M =
-13.1    8.9    7.6   13.1    4.2  -14.3    1.0   15.3   -4.2    3.2
 -3.2   23.8  -16.7  -11.0   -5.7    3.7  -18.4   -7.2    9.5   18.1
Indices start at 1.
(1, 1)	-13.1
(2, 10)	18.1
(2, 6)	3.7
(2, 2)	23.8
(2, 5)	-5.7
(2, 9)	9.5
(1, 9)	-4.2
(1, 2)	8.9
(2, 7)	-18.4
(2, 1)	-3.2
(1, 6)	-14.3
(1, 4)	13.1

arr =
31,47,18,10,72,64,42,76,29,48
35,43,27,26,24,26,38,23,50,37
Indices start at 1.
row 1 col 1: 31
row 2 col 10: 37
row 2 col 3: 27
row 1 col 6: 64
row 2 col 4: 26
row 2 col 6: 26
row 2 col 1: 35

a =
59  52  77  31  76  60
33  70  35  39  46  59
29  27  45  19  58  64
67   6   7  66  78  60
39  15  51  34  16  63
47  48   7  13  10  49
19  31  14   3  12  20
10  72  77  10  59   3
78  70   5  50  27   7
36  22  52  62  67  18
59  41   3  59  53  79
Rows and columns are counted from 1.
(1, 1) -> 59
(11, 1) -> 59
(11, 5) -> 53
(10, 5) -> 67
(4, 4) -> 66
(1, 6) -> 60
(10, 1) -> 36
(7, 3) -> 14
(6, 6) -> 49
(8, 3) -> 77
(4, 1) -> 67
(5, 6) -> 63
(5, 4) -> 34
(10, 6) -> 18
(10, 3) -> 52
(3, 2) -> 27
(6, 4) -> 13
(11, 2) -> 41
(3, 6) -> 64

m =
[[-36,-58,-53,-119,-174,250,163,-498,566,-112,215,121,21,-232,-30],
[-200,45,-110,111,60,683,75,-264,-445,-53,32,-194,-42,-160,396],
[180,75,315,15,-296,-53,22,-589,109,-606,-159,-410,-6,-28,15],
[82,-207,-6,5,694,-35,-45,120,-559,-9,97,-6,-76,136,18]]
Indices start at 1.
(1, 1) -> -36
(1, 3) -> -53
(1, 12) -> 121
(3, 5) -> -296
(3, 11) -> -159
(3, 2) -> 75
(3, 13) -> -6
(2, 7) -> 75
(4, 5) -> 694
(4, 3) -> -6
(3, 7) -> 22
(4, 9) -> -559
(2, 6) -> 683
(3, 3) -> 315
(2, 10) -> -53
(2, 15) -> 396
(4, 7) -> -45
(3, 1) -> 180
(4, 4) -> 5
(2, 5) -> 60
(3, 12) -> -410
(1, 6) -> 250
(2, 9) -> -445
(2, 4) -> 111
(3, 4) -> 15
(1, 14) -> -232

B =
[[309,-556,-272,44,-49,70,-627,-711],
[-398,-223,-104,-131,298,545,-649,553],
[165,-445,156,-433,91,-314,-172,-686],
[46,439,-469,-317,-102,197,-557,457],
[8,323,-35,125,-624,-148,-302,-402],
[42,-123,-84,-727,445,-17,-213,229],
[549,140,-264,-187,403,-245,717,205],
[-255,-8,-171,208,269,516,-161,741]]
Rows and columns are counted from 1.
row 1 col 1: 309
row 1 col 4: 44
row 2 col 4: -131
row 8 col 8: 741
row 2 col 8: 553
row 1 col 8: -711
row 4 col 8: 457
row 7 col 4: -187
row 8 col 4: 208
row 3 col 5: 91
row 7 col 5: 403
row 5 col 5: -624
row 2 col 7: -649
row 7 col 8: 205
row 7 col 1: 549
row 6 col 1: 42
row 5 col 6: -148
row 8 col 5: 269
row 1 col 6: 70
row 3 col 6: -314
row 2 col 1: -398
row 2 col 5: 298
row 2 col 3: -104
row 6 col 2: -123
row 3 col 4: -433

X =
[[651,47,244,-401],
[-28,-422,-589,-530],
[-47,-39,-742,-99],
[185,104,-507,170]]
Rows and columns are counted from 1.
row 1 col 1 = 651
row 4 col 2 = 104
row 3 col 4 = -99
row 2 col 4 = -530
row 1 col 4 = -401
row 3 col 2 = -39
row 4 col 3 = -507

data =
772	237	374	338	617
566	285	237	329	670
289	220	351	190	215
494	520	222	629	625
388	534	200	737	376
312	427	618	479	295
252	632	733	554	371
673	584	678	564	369
331	540	513	596	227
751	736	524	425	728
702	176	343	337	682
572	302	731	180	740
542	733	521	725	643
159	223	573	257	241
Indices start at 1.
row 1 col 1 -> 772
row 12 col 4 -> 180
row 9 col 1 -> 331
row 13 col 4 -> 725
row 1 col 3 -> 374
row 10 col 5 -> 728
row 9 col 5 -> 227
row 6 col 1 -> 312
row 7 col 1 -> 252
row 3 col 2 -> 220
row 1 col 4 -> 338
row 12 col 3 -> 731
row 4 col 3 -> 222
row 4 col 4 -> 629
row 3 col 4 -> 190
row 4 col 2 -> 520
row 14 col 1 -> 159
row 11 col 4 -> 337
row 12 col 1 -> 572
row 11 col 2 -> 176
row 1 col 5 -> 617
